First come named moves, each a turn or a mirror, each shown by rows before and after it. For each pair of rows after them, which moves, in which order, take the first row to the second? The first pair is done for you.
L (before |-> after):
[  6  17 -22   8  -9 -16  16  12 -17 -23 -11 -11   2   7 -10   8   3] |-> [ 12  -4  11  -5  -3   2 -32   5  16  -6  21 -15 -18  12  -3   7   1]
[ 13  13   4  15 -31 -18  -3 -20  10 -14   0  10  -4  21  10  10  11] |-> [ 14  11   8  13 -28 -18  -7 -21  13 -11   4   9  -6  22  10  11  10]
[ -9  -9 -59 -13  49 -36  36  17  12   6 -22   0  18 -11 -20 -38  14] |-> [ -4 -30 -18 -30  60 -11 -20  10  52  29  17  -7  -2  -4 -12 -42  13]
J (before |-> after):
[-23  25 -26 -24  -7  22  17  -6 -43 -14  12  -8  28  16  -5  11 -13] |-> [-17  13 -21 -24 -12  28  16  -8 -49 -19  16  -8  18  18 -13   9  -7]
[ 20  26 -41   9   6 -30  -3   9 -11 -34 -51   2  -4   5  14 -12   3] |-> [ 33  -5 -30   8  -1 -13  -5   4 -28 -47 -40   6 -26   4  -2 -14  13]
[-16  -1   6   4 -17 -12  -3  11  -5 -23   4   6  15   9 -15  23  16] |-> [-19   2   3   5 -16 -15  -1  10  -3 -20   5   5  18  10 -11  24  14]
N (before |-> after):
[ 14  -4  16 -12 -24  23 -34 -22 -22 -20 -10   6  -5  -2  -9  -3  25] |-> [ 10 -13  22 -18 -14  28 -45 -19 -14  -9  -4   6  -5  -5 -10  -4  19]
[ 18  -1  -6   3 -22   9 -13 -19   9  -7  -3   1 -19 -10  -4  -2  21] |-> [ 11  -9   0  -4 -11  14 -23 -15  20   4   6   1 -20 -12  -3  -2  15]
[  5   8   0  -4  -6  -5  23 -12  -3 -27  -5   4  21 -11   1 -21  11] |-> [ 10  15   7  -1 -13  -4   8 -15   5 -31   1  -1  15  -6   6 -17  15]
E (before |-> after):
[ 16   9 -18   0   1 -35 -19   1  22 -11 -26  -6  12  -9  23 -31   5] |-> [ 11 -17  25 -15  -3  -6 -41  -4  30   8  12  -2  -8  -6  19 -25  12]
[ -3 -15  12  -7  -1  16  22   3  -2  15  17   7  14   0   7  17  -1] |-> [  8   7 -16   3  -6  -7  30   1  -4  -3  -6   2  21   3  13  11  -3]
[ 67 -40 -12 -24   5   0  -4 -10   8 -37 -30 -25 -18   2  -8  20  12] |-> [ 37 -68  11 -42  27  22   9   3   4  -7 -10 -17 -17 -11 -16  25   1]
Now pairs of rows:
Each pair is two moves apart.
[ -2 -21 -16 -14   3  11  35  -5 -32 -20 -20  12  -5  -5 -19  -7  -9] |-> [  5 -31  11 -19  -8  28  14 -15 -25 -19   2  14 -21   1 -17  -4   1] | E E
[ 44 -13  -4   1  18  16 -70  -5  37  23  23  -8 -17  14  16  -1  -4] |-> [ 22  -7 -56   5  58 -11 -23  19  15  25 -25  -6  14  -6   7 -15 -25] | N E
[-13  -6  -7  12  28 -11  20  20  13  42   0  14  11  -6   1   2 -18] |-> [ 19 -11 -36  25  11 -21  26   8 -10  -2 -23  12  -2  -3 -11 -11  -6] | J E
[-11  10  10  -5  21 -25 -47   5  39   2  -7  -5 -15  14   5  10 -10] |-> [-34  -3   1 -10  45 -25 -10  22  16  15 -20   3  -2  -2  -8   6 -18] | E N
[-15  24 -24   4  24 -18  28  36  29   6 -11  -9  29  32 -11  17 -15] |-> [ 20  35 -14  19 -19 -21   5  16  30 -29  -1 -14   7  51  -6  23   7] | E L
[ 18 -11 -39  15 -28   7  14 -21 -21 -40  -1   9 -41   5 -38 -12  36] |-> [  4  15   9   3 -36  17 -35 -27  34   0  44   4 -42  20  -8   9  34] | J E
[-27  29  21   8 -20   0  39  24 -45  26   8  -2   5  -5   1  41  -8] |-> [-10  24  47   4 -31  11  -8  11 -15  30  39  -9 -16   9  11  45  -2] | N L
[-35   5   5  -6 -10 -10  21  22  -6  39  11  13  20 -10  20  25 -35] |-> [-16 -36  30 -13 -21  16   6  11 -21  25  32  18 -11 -10  -1  16 -21] | L J
[ 18  24   8   0 -20   4 -28  -7  22  -6  15  -4   0  20  18   0   3] |-> [ 25  12  -4   7 -33   6   1  -8 -13 -28   1   3  -5  15   1   0  13] | L J
[ 18 -16 -17   9   6  10 -19 -13   3 -14   3  -4 -31 -12 -20  -9  10] |-> [  3  22 -41  15  12 -17   3  -3   7  -8 -18  -6  -1 -14  -6  -2   0] | L J
[  7 -31  14  17 -16  27 -21   3  -9  20  -9   1  -4 -29 -10  12 -31] |-> [ 14  -4 -21  32 -22   1  -6   1 -17   1 -36  -2   8 -29  -7  12 -30] | E N
[ 24  22  12  -9   0  12 -10   2  12   1   1 -19  16   8 -17 -11  22] |-> [ 19  15  24 -14  -1  19  -4   6   6   6  12 -12  13   6 -22  -8  21] | L E
[ 14 -35   4  -3 -23   7 -21 -38  11  20   8   1 -24  -1 -41   5  13] |-> [ 21  -9 -17  12 -43 -10   2 -39  -6  -6 -12   2 -14   4 -41   9  21] | L N
[  6 -47   9  -2  20  11   6  11 -10   3   7  -1 -23 -14 -19 -21   1] |-> [ 25 -21 -20  16  -2 -11  15   2 -22 -26 -18  -8 -18  -6 -14 -23   9] | L E
[ 16   3  -2  -2 -15   3  21  -3 -14  -5  14   1   1   4  19   7  24] |-> [  7   3  10  -7 -13   7  16  -3  -6   5  23   3   4   3  25  12  21] | J E
[ -4  13 -31  14  14 -28  30 -14 -11   9 -28   8  11 -15 -25  -8  -5] |-> [ 25 -19  -2  13 -15  -6   4 -30 -19 -14  -5  10 -25  -7 -35 -11  19] | J E
[ 24 -12  -5 -17 -28 -31  40  -8 -28   0  -7  19  17  13 -23   1  -3] |-> [ 17  22  -7 -18 -26 -45  27  -8   1  15  -3  12  32  20  -2  10  -8] | E J
[ -4  15 -12 -17   6 -14 -41  24  20  21   1 -33   3 -27 -15  -6 -14] |-> [ 18 -12   0 -17  -8   4 -48  14   5   3   9 -31 -23 -23 -30 -12   4] | E J
[ 12   5  -7   2 -20   5 -13 -14   2 -16  -8   6   0  15  -3 -16   6] |-> [-21   7   2 -12   5  10  -3   1  12  20   1   9  19   6   2 -10  -7] | E J
[ 52   0 -13  23 -15   4   9 -20 -21 -59 -21  -8 -16   9   9  -9  41] |-> [ 10 -54  40  -7  15  50  25  -3 -33 -10  17  11 -22  -8  -9  -2  32] | E N
[-31 -10   4 -11  28   3   3  16  -3  23   2   9  19 -15  -4   7 -13] |-> [-22 -26   3  -8  18  11  16  14 -25   6  -1  13   8 -17 -19   3  -6] | J L
[-17 -34  61 -13 -14  43  33  17  -5  -4  29   7 -23  -5 -23 -10  -3] |-> [-18 -28  48  -7 -17  36  56  19 -23 -15  17  10 -18 -10 -28  -9  -1] | N L
[-48  29   2  -8  26   4  15 -20  10  30  -9  -2  57  -1  11  23 -22] |-> [ 25  -4  18   5 -35  24 -23 -59 -14 -39   6  -4  -5  20  -7  13  20] | E J
[-14 -31  31 -16  50  26 -33  19  11  51  23   2   3 -10   4 -15 -30] |-> [ 55  35 -17  33 -36 -14 -23 -17 -21 -45 -18  -9  -7  18  14 -11   9] | L E
[-26   1 -19  -8   6  -4  -7   2  18   5 -11 -11  -4  16  20   6   6] |-> [-10 -17  -6  -9  -7  11 -17  -5   8  -5   2  -8 -23  17  10   3  16] | E J
[ -7  81  30   3 -32  -1 -30   5  19  17   1 -11   9   3  18  32 -18] |-> [-26  80  16   0  -7  -6  -7  20   9  30 -15  -7  25 -10  16  31 -31] | E E
[ 23  45   8  21 -26 -10  31  -9   7 -28   3  -1  23  -9  30  -5  15] |-> [  5  23  32  11 -27   9  49  -3 -15 -20  17  11  22 -14  19   2  18] | E L
[  6  17  10  16 -25  -1  26 -13 -34 -20  12   6   8   4 -13  21  20] |-> [ -2   7  31   7 -25  14  14 -12 -22  -8  28   7  -1   5 -11  22  20] | E N
[ 21 -11 -23 -24  54 -22 -31   2   4  17  -9 -25   6   6  21 -31 -15] |-> [ 21 -20 -23 -27  56 -18 -28   2   1  15  -8 -23   1   4  15 -34 -14] | E N
[ 25   0   5  13  -8   3 -32 -13   6 -15   6  -8 -17  20  -1 -13  21] |-> [-26 -12   9  -3  34   8   2  17   5  33   5   0  11   1  -3  -7  -2] | E J
[-30  16  24  11   3  13  -4  12  15  29  18  13  22  -2  15   7   0] |-> [ -9  42 -11  28 -12 -11   0   3   9  -2 -10   8  29   5  20   1   7] | N E
[ -3 -36  22 -14  29  14 -16  -1  12  -3  20  -5 -10 -20   1  -6 -23] |-> [  0 -21  -6  -9  42  -6 -20   1  26  -3   1 -13   2 -21   9 -15 -31] | E L
[-14   1  23 -14  14  32   5 -12  -8  66   6  31   4 -30   4  14   4] |-> [ 15  21   7  -9  12  14 -44 -29  30  56   4  12  -7 -19  23   4   3] | E L
[ 48 -33 -20  -3  21  15  17   1 -36 -46  -1  15 -23 -29 -34 -12  12] |-> [ 60  29   6   2  -9   0 -49 -18  30 -36  31   0 -21  -1  11   8  17] | J E
[-26 -10 -30  -7   5  -7  19   3 -10  10 -19  14  10  -6 -10  15 -28] |-> [-11 -30  12 -16 -15  18 -15  -9   4   9  20  16 -17   5  -9  22 -12] | E E
[  2 -23 -31   2  37 -30   6   6   6  12 -21 -17  10 -10  -5 -17 -20] |-> [ 34 -40 -21   9  15 -20  -7 -10  -5 -17 -12 -17 -17  -7 -15 -21  -4] | J E
[-10  44 -30  38   4   4  16   6 -42  17 -25  28  43   7  13 -11 -37] |-> [ 14  34  15  26 -10  26 -65 -14  10  29  22  17   9  25  31  -8 -28] | N L
[-13 -19 -13 -40  71  10   5   7   3  49 -27 -10  13 -22  -3 -25 -20] |-> [ 54  32 -48  -7  10 -23 -27 -30  16 -20 -48 -26  -3   5  18 -27   9] | L E
[ -3 -35  30 -13  -1  23 -12   4   9  27  34  18 -20 -41   5  -5  15] |-> [  5   4 -42  14  -2 -22  34  12 -15  -7 -30  11  10 -46   4 -15  11] | N E
[ -9 -63  43 -12 -45  32  40   1 -69 -25  11  24 -14   1 -17   3  20] |-> [  5  61  19  12 -74 -27 -16 -18  18 -23   2  -5  23  37  52  22  16] | J E
[ 17 -28   1 -10  21  29  25  -1 -14 -18  -1  -1 -35  17 -21  -1  -2] |-> [  1  14 -32  -3  38  -3  40   9   1  -7 -28  -6  -4  15  -3   2 -17] | E J
[-25   8  -6 -11  25  -6 -23  -1  24  23   6 -19  27  10  22 -18 -28] |-> [  6 -48   2  -6  -1  21  -3 -12 -34 -20  10  -7 -11   7 -18 -28  -3] | L J
[ -2 -72  73   8 -56  56  27 -29 -54 -23  34  21 -24   2 -29  -2  32] |-> [ 11 -48  66  19 -78  44  29 -36 -61 -44  26  18 -21  11 -21   5  39] | L N
[ 15 -28 -23 -22   9 -19 -68  -6  34  15  -6 -42   4 -16   7 -48  16] |-> [ 15 -30 -37 -20  17 -24 -53  -3  25  11 -18 -41  10 -19   3 -54  11] | N E
[-38 -29  12   6 -18  25  51  -8 -55   0  21  22   6  11   0  33 -18] |-> [-24  -2  -2  21 -41  11  51 -16 -57 -21  10  17   8  20   8  36 -11] | N E
[-26  14   2  -8  30 -16  13  29 -19  38 -14 -10  16 -22  17  19 -39] |-> [-12   1  31 -16  22  -1 -33  16   8  46  18 -15  -8 -14  23  19 -34] | N L
[-41  51  30  13  23 -64  14  16   9  16 -20   6  -2  15  35  43 -32] |-> [-14  61  35  22 -12 -65   1   0   6 -12 -15   1 -19  30  37  45 -16] | E L
[-13 -31  36 -10 -32  28  14   3 -46   2  17  42 -15  -2   2  -2   9] |-> [ 23   7  -1  12 -59  -3   4 -11 -43 -36 -11  32 -13  12  13  -5  18] | E E
[  1   5 -12  43 -16 -35   8 -28   0 -19 -28  -4  24  12 -19  12   5] |-> [-23  14  23  30  -8 -24 -15 -24  35  16   2  -7  31  14  -2  24  -2] | E J
